Each row has a name. After each piece below comes the name of the row it's from, unless a question asks for something else. Each question is about the rows just above it.

[198  88  91  95 141 230  61]  j491
[117  99 109 148 154 118 183]  j52
[153 141 113 158 148  90 151]  j143
[ 95  71 110 153 120 138 165]  j135
[131 133  96 142 152 125 146]  j243
[120  89 140 149 133 113 175]  j447
[131 110 151  95 114 177  89]  j225
[140 141 119 112 157 135 133]  j887
[ 95  88  90 198 141  61 230]  j555
Put [ 88 198 141 230  61  90  95] back in order: which row is it? => j555
[165  95  71 110 153 120 138] is which row reordered? => j135
Put [230  61  88  95 141 198  90] back in order: which row is it? => j555
Put [ 89 113 120 133 140 149 175] back in order: which row is it? => j447

[140  45  81 159  96  99 139 160 116  98  67 173 129  86 110  76 139 120
 205 140  88 107 171 119 152  95  93  84 126 168 105 188 107 106 100 160
 128 151 154 112 153 175 154 174 185 127 150  97 131  59  81 147 156  63]  j905
[100  98 140 151 126 153  97 154  95 110 112  86 120 131  81 154 185 106
 107 105  63 139 127 168 116 159  76 173 171 128  81 160  88 139 119 107
 160 152 129 140 188 150  96  59 157  93 174  45  99 147  67 175  84 205]  j373
[160  97 128 129 106 127 150 154 185 171  59 153 159 168 147  84  95 140
 173 152 174 156 105  88 188 127 205 140  76 120 100 151  67  81 139 116
  98 112 175 107 139 110  63  93 131 154  86 107  45 119  96  99  81 160]  j658
Which row holds these entries in another order? [175  84 205 100  98 140 151 126 153  97 154  95 110 112  86 120 131  81
 154 185 106 107 105  63 139 127 168 116 159  76 173 171 128  81 160  88
 139 119 107 160 152 129 140 188 150  96  59 157  93 174  45  99 147  67] => j373
Put [139 106  88 119 128 129 151  81 127  99  93 168  98 205 110  59 147 112
 107 107  67 154 153 154 160  76 156 105  96  63 127 171 152 173 140  84
 188 185 175 140 150 120  97 139 159  95  86 160  81 116 100 131 174  45] back in order: which row is it? => j658
Put [160 153  95 152 107 110 139 175  99 140  81  93  84 150 105 112  63 119
 168  45  96 127  98 205  88 106 107 174  86 120 147 159 129 140  81 156
  59 131  67  97 188 171 139 154 127 185 151 116  76 100 173 128 160 154] back in order: which row is it? => j658
[160 160  97 128 129 106 127 150 154 185 171  59 153 159 168 147  84  95
 140 173 152 174 156 105  88 188 127 205 140  76 120 100 151  67  81 139
 116  98 112 175 107 139 110  63  93 131 154  86 107  45 119  96  99  81] is which row reordered? => j658
[ 93 140  84 188 150 153 156 140 128 171 107 120 139 168  76 174 159 116
  97  99 139  45 131 205  63 160 129  81 185 151 100 106 175  59 147 126
 154  81 154  98 119 152  67  86 112 160 105 173 110  95 107  88  96 127] is which row reordered? => j905

[177  92 153 131 179 201 196]  j292
[ 81 156 133  79 215 212 179]  j645
[168 179 126 178  82  44  97]  j346
[ 81 156 133  79 215  94 179]  j396
[179  97 125 178  44 168  82]  j934
[149 109 151 109 209 175 208]  j840
[137 116 150 102  32 162 209]  j856
[ 81 145 133 156  94 215  80]  j962
[ 97  44  82 178 126 179 168] is which row reordered? => j346
[ 82 168  44 178 125  97 179] is which row reordered? => j934

[ 49 114  95  78 167 178 188  92 107] = j668
[208  66  53 154 171 138 135  95 155] = j138
[180  78 194 151  94 146 142  56 143] = j594
[143 162  96 196 122  93  91 145 152] = j216
[ 61 132  78  98 170 160 200 106  94] = j81
[215 134 163 165  59  94  56 157 129] = j978
[ 95 138  54 155 135 171 154 208  66] = j715
[215 132 166 161  57  95  56 157 127] = j979
[194 145 142 180  78  94  56 151 143] = j328
[154  64 198  93 126 133  78 168 137] = j68
[ 78 154  64 137 168 126 198 132  93] = j252
[ 89 154  65 134 163 125 200 132  86] = j9
Which row holds these entries in another order? [200 132  86  89 154  65 134 163 125] => j9
Which row holds these entries in another order? [ 78  56 151 142  94 146 180 143 194] => j594
[163 165  59  94  56 157 129 215 134] is which row reordered? => j978
Put [ 64  78  93 126 133 137 154 168 198] back in order: which row is it? => j68
Which row holds these entries in another order? [ 66  95 138  54 155 135 171 154 208] => j715
[ 93 132 198 126 168 137  64 154  78] is which row reordered? => j252

[138 129 137 178 146 160 140 191 130 157 168 144 170 146 146 140 148 149] -> j912
[147 144 218 153 130 151 211 143 186 129 172 147 186 158 155 143 216 159] -> j694
[153 215 191 151 208 130 150 154 170 159 149 137 210 130 152 202 133 134] -> j613
[147 186 129 159 151 155 157 211 143 172 147 130 144 218 152 143 186 216] -> j298
[160 170 191 144 168 130 137 146 149 148 147 138 178 129 140 157 140 146] -> j451
[172 186 211 155 216 130 144 147 159 151 147 143 218 129 157 186 143 153] -> j456
[218 153 147 129 159 157 186 147 155 172 143 143 211 151 144 186 129 216] -> j686
[157 169 181 144 171 130 138 144 148 146 144 137 176 129 141 159 139 145] -> j281
[153 215 191 151 208 130 150 154 170 159 149 137 210 130 152 202 133 149] -> j755
[153 143 186 157 129 218 143 147 151 159 147 144 130 216 155 211 186 172] is which row reordered? => j456
Put [129 130 137 138 140 140 144 146 146 147 148 149 157 160 168 170 178 191] back in order: which row is it? => j451
Which row holds these entries in another order? [186 144 147 186 151 130 147 211 216 157 218 143 159 155 143 153 172 129] => j456
[133 134 153 215 191 151 208 130 150 154 170 159 149 137 210 130 152 202] is which row reordered? => j613

[160 125 101 111 129  73 140 117  89  85  80 120 101  58  96 140 106 103
 133  58 107 115 111  81 111 111  80 104 127  60 104]  j200
[125  89 111 115  81  80 127 106 140  85 111 104  96  60 104 111 101 130
  73  58  58 103  80 117 140 111 134 101 160 120 107]  j244
[107 125 101 111 139  73 140 117  89  64  80 120 101  58  96 140 106 103
 133  58 107 115 111  81 111 111  80 104 127  60 104]  j175
[133 140  80 127  81  73 111 101 103  60 104 115  58 111 104 111  58  80
 106 130 160 107 125  96 120 111 117  85 101 140  89]  j679
[125 103 140 139 101  96  80 111  73 115 117 127  60 133 104 106 107  81
  64 120 107 111  89 111  58  58 111  80 101 104 140] is which row reordered? => j175
Which row holds these entries in another order? [104  60 127 104  80 111 111  81 111 115 107  58 133 103 106 140  96  58
 101 120  80  85  89 117 140  73 129 111 101 125 160] => j200
Which row holds these entries in another order? [ 58  58  60  73  80  80  81  85  89  96 101 101 103 104 104 106 107 111
 111 111 111 115 117 120 125 127 130 133 140 140 160] => j679
Put [ 89 140 101  85 117 111 120  96 125 107 160 130 106  80  58 111 104 111
  58 115 104  60 103 101 111  73  81 127  80 140 133] back in order: which row is it? => j679

[134  75 169 125] -> j6
[ 92  15 168 169] -> j149
[129 143  20 102] -> j110
[142 129 102  20] -> j970
[ 15  92 168 169] is which row reordered? => j149
[ 20 102 129 143] is which row reordered? => j110
[ 20 102 129 142] is which row reordered? => j970

[121 149 126  65  35 125 109 198 167 117 125 132 114] : j482
[121 149 126  65  35 125 140 198 167 117 125 132 114] : j722
[114 149 125 109 132 117 198 121 167 125  65 125  35] : j133
[121 114 126 125 117 132 125 140 150 198  65  35 167] : j131
[114 132 125 117 167 198 109 125  35  65 126 149 121] is which row reordered? => j482
Which row holds these entries in another order? [125  65 125  35 114 149 125 109 132 117 198 121 167] => j133
[ 35 125  65 125 167 121 198 117 132 109 125 149 114] is which row reordered? => j133
Put [ 35 125 109 198 167 117 125 132 114 121 149 126  65] back in order: which row is it? => j482
Which row holds these entries in another order? [125  35 117 125 114 121 140 198 126 167  65 149 132] => j722
Put [114 167 125 140 117 150 125  35 198 121 132 126  65] back in order: which row is it? => j131
Which row holds these entries in another order? [126  65 121 125 109 149 117 167 132  35 114 198 125] => j482

[106 170  83 185 110 230 127 133 110 127] = j527
[133 127 230 185 170 106  83 110 128 110] = j331
[127 110 185  83 107 128 133 230 110 170] = j295
Put [230 185 128  83 110 133 127 110 107 170] back in order: which row is it? => j295
[110 128 110 133 127 230 185 170 106  83] is which row reordered? => j331
Which row holds these entries in another order? [110 133 127 230 185 170 106  83 110 128] => j331
Which row holds these entries in another order? [110 128 110  83 106 170 185 230 127 133] => j331
Put [ 83 106 110 110 127 128 133 170 185 230] back in order: which row is it? => j331
Put [ 83 107 110 110 127 128 133 170 185 230] back in order: which row is it? => j295
[170 106  83 110 128 110 133 127 230 185] is which row reordered? => j331

[155  30  51  13 140 104 162 141 146 189  79  39 138 171 140 160 166  30
 201 192 109 118 107 100 112 107 244  43 159 172 120 159 130 157 200 163
  70 174 126 106 134 135  89] -> j971
[107  43 138  51 163  30 118 201 106 159 159 174 140 130  89 135 244  30
  70 104 140 162 155 192 171 172 166 106 126 157 146  79 112 200  13 120
  39 189 100 109 134 160 141] -> j232
[ 64 130   6 212  49 169 170 141 143  34 182 121 208  80  65 234 170  58
 155 184 217 101 127 131  97  75 125  97 151  85 119 173  33 118 166 159
 144  50  93  89 221  91 218] -> j284
Put [ 89 155  30  51  13 140 104 162 141 146 189  79  39 138 171 140 160 166
  30 201 192 109 118 107 100 112 107 244  43 159 172 120 159 130 157 200
 163  70 174 126 106 134 135] back in order: which row is it? => j971
Put [141 160 134 109 100 189  39 120  13 200 112  79 146 157 126 106 166 172
 171 192 155 162 140 104  70  30 244 135  89 130 140 174 159 159 106 201
 118  30 163  51 138  43 107] back in order: which row is it? => j232
Which row holds these entries in another order? [155 159  30 134 159 126 138  13 141 118 107  79 174 107 162 140 200  39
 135 112 201 130 163 104  43 244 166 100 171 146  89 189 109  30 106  70
 120 140 160  51 192 157 172] => j971

[127 142 150 130 124 138]  j145
[160 126 134  54 140 115]  j623
[128 113 140 148 125 125]  j123
[123 130 127 150 138 142]  j400
[142 149 123 130 127 138]  j299
Which row holds these entries in another order? [150 130 124 138 127 142] => j145
[123 127 130 138 142 149] is which row reordered? => j299
Put [130 127 123 150 138 142] back in order: which row is it? => j400
Which row holds these entries in another order? [123 127 130 138 142 150] => j400
Which row holds these entries in another order? [142 138 150 127 130 123] => j400

[180 183 150 158 184  96 132  90  92 122 156 171] = j362
[ 92  96 122 158 180 156 150 184  90 171 183 131] = j157
[121 158  96  92 131 156 180 171 150 184  90 183] = j696
[171 184  90 158  92 149 156 121 131 183 180  96] = j256
Put [ 90  92  96 121 131 150 156 158 171 180 183 184] back in order: which row is it? => j696
Put [ 92 149 183 131 184  90 158 156  96 180 121 171] back in order: which row is it? => j256
Which row holds these entries in another order? [ 96 180 183 131 121 156 149  92 158  90 184 171] => j256
Put [180  92  90 156  96 121 183 131 184 158 171 149] back in order: which row is it? => j256
Which row holds these entries in another order? [180 156 150 184  90 171 183 131  92  96 122 158] => j157

[118 143 126 164 116 130 141 156 189 122 159 157 117 183  52 122 140 187
 149  91 128 132  63 166  91 129] = j130
[159 126 164 132  91  63 141 183 116 166 155 129 140 149 187 130 117 122
 143 118 128 157  52 122 189  91] = j433
[132 183 117 141 116 141 126  91 128  91 129 164 118 122 156 130 143 159
 122 187 157  63 149 189 166  52] = j539
[129 159 157 164  52 183 122 189 118 187 116  91 166 130  64 128 140 156
  91 126 149 117 122 133 141 143] = j261
Put [ 52  63  91  91 116 117 118 122 122 126 128 129 130 132 141 141 143 149
 156 157 159 164 166 183 187 189] back in order: which row is it? => j539
[ 52 166 189 149  63 157 187 122 159 143 130 156 122 118 164 129  91 128
  91 126 141 116 141 117 183 132] is which row reordered? => j539
Put [ 91 129 118 143 126 164 116 130 141 156 189 122 159 157 117 183  52 122
 140 187 149  91 128 132  63 166] back in order: which row is it? => j130
Put [ 52  63  91  91 116 117 118 122 122 126 128 129 130 132 140 141 143 149
 156 157 159 164 166 183 187 189] back in order: which row is it? => j130

[121 158  69 145 147 204 146 148 178 106 180 115 113 164 175 115 114 175
 193 112 169 209 141 180 153 117  97 156 197 194 156  93 199 164 150 174
 192 195 172 145 188  88 174 142 175 192 126 185 148 156 185 192 156 139
 146] -> j805
[115 159 121 100 122 102 111 116 122 125 121 118  91  86 124 122 104 121
  87  97 115  80 102 103 111 118 147 103 111 123  95  98 125 113 102  82
 160 110 132 142 114 104 111 117 112 124 146 118  97 109 101  98 105 100
 108] -> j84
[145 188 172 197 126 156 150 175 192 175 199 156 164 204 147 185 174  97
 117 141 114 209 121 178 139 169 146 145 148 146 181 115 148 156 195 194
 153 185  93  69 115 164 113 142 158 180 175 112 174 193 156  88 192 192
 106] -> j358
[104  85 109  65 127  94  94  99  95  71  67 122  84 104 127  78 123  75
 114  93 118  98 128 105 106  97 102 126 118 126 116 134 104 123  83  98
  84  97 117  66 120 120 151 117 111  98 100  71 123  86  71  78 117 127
 110] -> j407
[178 204 192 164 156 199  93 175 150 106 180 175 121 139 185 172 146 145
 158 146 126 194 156 147 145 164 113 197 175 115 185 149 195 117 181 142
 141 193 192 112 174 115 153 156 192  69 148 209  88 169 174  97 156 114
 188] -> j953
Put [ 65  66  67  71  71  71  75  78  78  83  84  84  85  86  93  94  94  95
  97  97  98  98  98  99 100 102 104 104 104 105 106 109 110 111 114 116
 117 117 117 118 118 120 120 122 123 123 123 126 126 127 127 127 128 134
 151] back in order: which row is it? => j407
[110 127 117  78  71  86 123  71 100  98 111 117 151 120 120  66 117  97
  84  98  83 123 104 134 116 126 118 126 102  97 106 105 128  98 118  93
 114  75 123  78 127 104  84 122  67  71  95  99  94  94 127  65 109  85
 104] is which row reordered? => j407
Which row holds these entries in another order? [106 192 192  88 156 193 174 112 175 180 158 142 113 164 115  69  93 185
 153 194 195 156 148 115 181 146 148 145 146 169 139 178 121 209 114 141
 117  97 174 185 147 204 164 156 199 175 192 175 150 156 126 197 172 188
 145] => j358
[ 69  88  93  97 106 112 113 114 115 115 117 121 126 139 141 142 145 145
 146 146 147 148 148 150 153 156 156 156 156 158 164 164 169 172 174 174
 175 175 175 178 180 181 185 185 188 192 192 192 193 194 195 197 199 204
 209] is which row reordered? => j358

